In the rows, zero is written as 128.
Each path below is one point turned by a fixed rotation once a step. After each direction that follows a path, write how fast that rotation turns it, in degrees a step (0 if it stays still).
Each turn is a multiple of 5 degrees from 10 to 175, or 0.
Each row of a path follows its step; steps can be skipped.
Path 1:
step 5: [121 125 125 132 125 126 126 123 132 125 114 126 118 132 128 125 125 129
 122 119 122 132 117 127 130 122 129 116 121 128 131 121 121 120 120 135
 117 134 126 118 125 118 136 139 128 136 126 130 134 130 129 124 128 121
 128 121 128 130 129 132 116 124 133 134 123 122]
step 6: [134 112 125 131 124 125 132 127 121 127 125 140 122 138 130 120 132 126
 129 122 130 126 120 124 122 130 121 123 125 123 131 133 113 130 130 133
 144 128 126 117 128 130 132 132 131 135 128 134 131 136 120 119 121 134
 126 130 132 132 122 126 122 123 132 123 128 125]
step 11: [136 128 119 123 135 118 132 135 120 131 134 125 130 127 129 123 124 127
 135 131 127 121 122 126 121 130 130 131 129 119 131 119 122 125 136 133
 125 126 126 123 106 128 129 132 126 122 133 123 134 134 138 130 117 128
 124 130 128 129 133 126 139 130 130 126 138 120]
step 16: [136 124 132 124 121 124 139 131 133 134 128 119 134 128 134 137 125 123
 127 129 123 125 121 127 129 135 131 120 125 127 127 131 123 123 123 132
 127 133 125 118 124 124 140 125 123 133 126 132 130 116 127 118 134 126
 132 115 130 130 127 123 130 110 132 128 141 122]
step 21: [139 125 128 128 125 128 139 125 130 128 127 139 130 122 123 120 139 129
 133 127 127 123 128 125 139 133 120 126 127 132 132 122 120 129 131 133
 124 124 124 122 127 132 123 136 128 128 119 126 122 118 130 143 123 124
 137 124 126 139 134 121 141 127 130 133 134 135]
step 28: [124 120 136 121 134 123 125 128 128 132 124 129 130 127 141 130 133 120
 129 133 126 125 115 116 133 122 120 125 133 120 138 134 123 128 132 136
 125 126 131 128 127 125 128 129 109 130 135 130 132 128 131 137 124 141
 132 135 126 135 129 126 135 123 131 126 124 132]
step 40: [126 123 124 138 136 121 135 126 127 128 121 134 129 126 120 120 133 139
 124 124 127 116 132 138 122 118 119 127 128 124 132 119 108 128 134 133
 129 124 132 126 128 130 127 133 122 130 124 126 135 133 136 126 126 127
 127 130 125 131 139 134 126 129 125 132 120 130]
step 43: [135 127 125 127 127 129 132 113 122 126 127 133 118 121 119 131 132 133
 135 128 129 123 115 135 125 119 128 119 122 123 130 123 121 122 138 134
 131 127 127 122 130 123 130 130 137 131 132 127 123 131 146 129 135 136
 134 130 139 130 135 131 125 128 136 125 131 125]
step 44: [123 123 123 127 131 134 140 128 132 122 123 124 126 127 130 124 130 132
 130 125 118 131 126 128 130 129 129 131 127 123 123 130 119 129 127 128
 142 134 130 124 115 131 139 133 129 132 127 137 136 126 145 124 132 126
 120 126 141 126 139 119 123 132 129 131 139 128]
Directions:
[127 128 130 129 130 128 127 127 130 130 128 126 127 127 126 128 128 128
 126 129 125 128 126 127 130 130 126 128 128 128 129 127 129 127 128 129
 129 127 129 127 127 131 127 130 125 128 128 127 131 126 128 128 129 126
 128 127 129 130 127 127 128 129 128 129 127 130] | 155
[126 126 129 127 126 128 129 130 129 129 125 129 130 128 127 127 126 130
 126 129 129 127 130 128 129 127 128 128 128 132 129 127 128 125 128 127
 131 128 128 127 129 130 128 127 129 127 127 130 128 128 128 129 127 128
 126 128 131 127 127 128 128 126 128 127 129 128] | 170
[128 129 128 127 129 128 128 126 128 129 128 126 131 126 128 130 125 128
 129 130 131 129 126 128 128 130 131 127 128 128 128 128 129 125 127 131
 128 128 130 128 128 128 127 126 130 128 126 126 129 129 127 128 127 130
 128 125 127 128 129 130 128 127 127 129 126 126] | 95
[127 129 128 125 131 128 128 131 128 130 131 127 129 129 127 128 127 129
 129 129 129 130 126 128 130 128 127 127 127 129 127 128 128 129 130 127
 127 127 127 129 127 127 129 129 127 128 127 129 128 128 126 126 130 129
 128 130 129 125 129 129 131 127 130 128 128 129] | 20
[127 129 128 128 129 129 128 130 128 128 129 129 128 127 128 128 125 128
 128 126 129 127 130 127 131 129 127 127 129 129 128 125 126 127 126 129
 126 127 128 130 128 129 128 129 126 127 127 130 127 131 127 129 126 128
 129 127 125 129 130 129 129 130 130 125 128 128] | 40
Path 2:
step 6: [126 126 120 121 136 131 122 117 128 126 135 126 122 124 120 129 139 136
 128 130 129 134 121 137 135 125 130 133 135 129 136 118 122 129 127 128
 126 133 128 133 130 142 137 130 123 125 116 127 125 128 129 125 135 133
 121 130 131 131 130 131 122 128 133 132 124 125]
step 16: [118 132 131 120 123 129 131 124 135 122 132 125 129 124 129 138 131 123
 132 122 127 118 134 134 133 131 138 125 138 119 118 123 134 123 133 119
 122 129 124 140 124 132 135 121 128 126 130 129 133 138 136 125 128 125
 130 129 127 133 122 121 127 123 133 128 124 131]
step 20: [125 123 130 127 123 134 130 116 130 131 131 130 130 117 130 128 136 130
 131 125 130 117 124 132 134 133 132 131 120 128 125 122 137 131 130 130
 126 138 125 134 137 132 136 126 120 125 129 135 125 130 131 127 115 121
 126 131 134 131 120 119 129 136 132 122 127 133]
step 27: [122 131 121 134 128 131 122 126 132 129 131 121 124 123 122 136 136 143
 136 131 126 130 127 129 132 128 142 135 123 125 129 126 136 122 137 128
 128 124 130 131 128 133 131 131 124 128 123 130 131 129 127 114 129 134
 119 134 128 138 129 132 129 133 130 134 125 120]
step 33: [125 129 129 129 123 132 130 121 129 126 122 127 134 128 121 126 135 132
 121 132 125 118 124 136 137 133 127 130 133 121 131 124 133 122 122 130
 120 134 133 132 128 130 134 139 125 134 139 125 133 135 130 118 123 130
 120 136 132 132 131 126 116 134 126 133 132 139]
step 34: [128 124 127 128 129 129 126 129 124 133 128 131 134 123 131 128 127 127
 146 126 122 127 124 140 137 126 136 119 141 124 119 134 130 124 138 121
 133 131 118 126 132 136 130 129 128 135 122 133 131 128 127 119 128 126
 125 131 133 121 127 128 129 129 136 127 134 133]
step 36: [130 122 126 131 125 127 120 121 135 126 130 136 131 123 131 133 133 131
 136 134 124 126 118 140 137 129 134 135 137 120 127 131 126 124 122 132
 130 134 135 128 130 139 133 132 123 123 130 139 131 128 127 124 124 128
 126 127 137 127 123 114 129 124 126 125 128 126]
step 38: [138 132 123 132 131 125 123 122 124 126 134 133 137 135 124 133 139 125
 137 126 121 125 115 132 132 127 139 133 134 125 132 122 125 128 129 125
 133 130 129 127 134 129 128 129 124 137 136 128 124 127 131 120 124 121
 123 134 133 129 128 127 130 135 132 121 121 141]
step 43: [129 128 120 123 134 127 118 119 137 132 130 131 132 130 125 125 132 125
 135 134 129 118 134 136 130 123 136 134 119 126 135 127 133 125 137 133
 134 123 122 127 129 135 143 126 131 130 124 128 131 130 131 122 127 123
 121 130 125 135 125 128 136 130 136 132 122 132]
Directions:
[128 128 130 130 127 129 128 128 129 129 130 129 127 127 128 129 128 129
 129 128 127 127 129 125 127 128 127 127 125 130 128 126 129 127 126 125
 126 127 126 129 129 127 127 128 129 127 126 129 128 132 128 129 128 128
 129 128 128 129 126 128 125 127 128 126 127 127] | 10
[127 126 132 128 126 126 129 128 127 129 128 127 128 128 129 127 125 127
 128 130 124 129 129 129 128 127 129 127 131 127 127 127 129 125 128 130
 127 128 128 127 126 126 130 128 127 128 129 126 129 127 128 127 128 130
 129 129 128 130 128 128 127 129 128 125 127 127] | 20
[128 127 126 127 128 127 129 128 129 128 130 125 129 127 127 130 129 131
 125 127 128 127 128 127 127 126 131 124 129 125 129 127 127 129 126 127
 128 130 129 129 129 127 127 129 127 128 129 129 130 128 128 128 129 132
 127 129 126 128 128 129 128 128 128 126 127 128] | 170
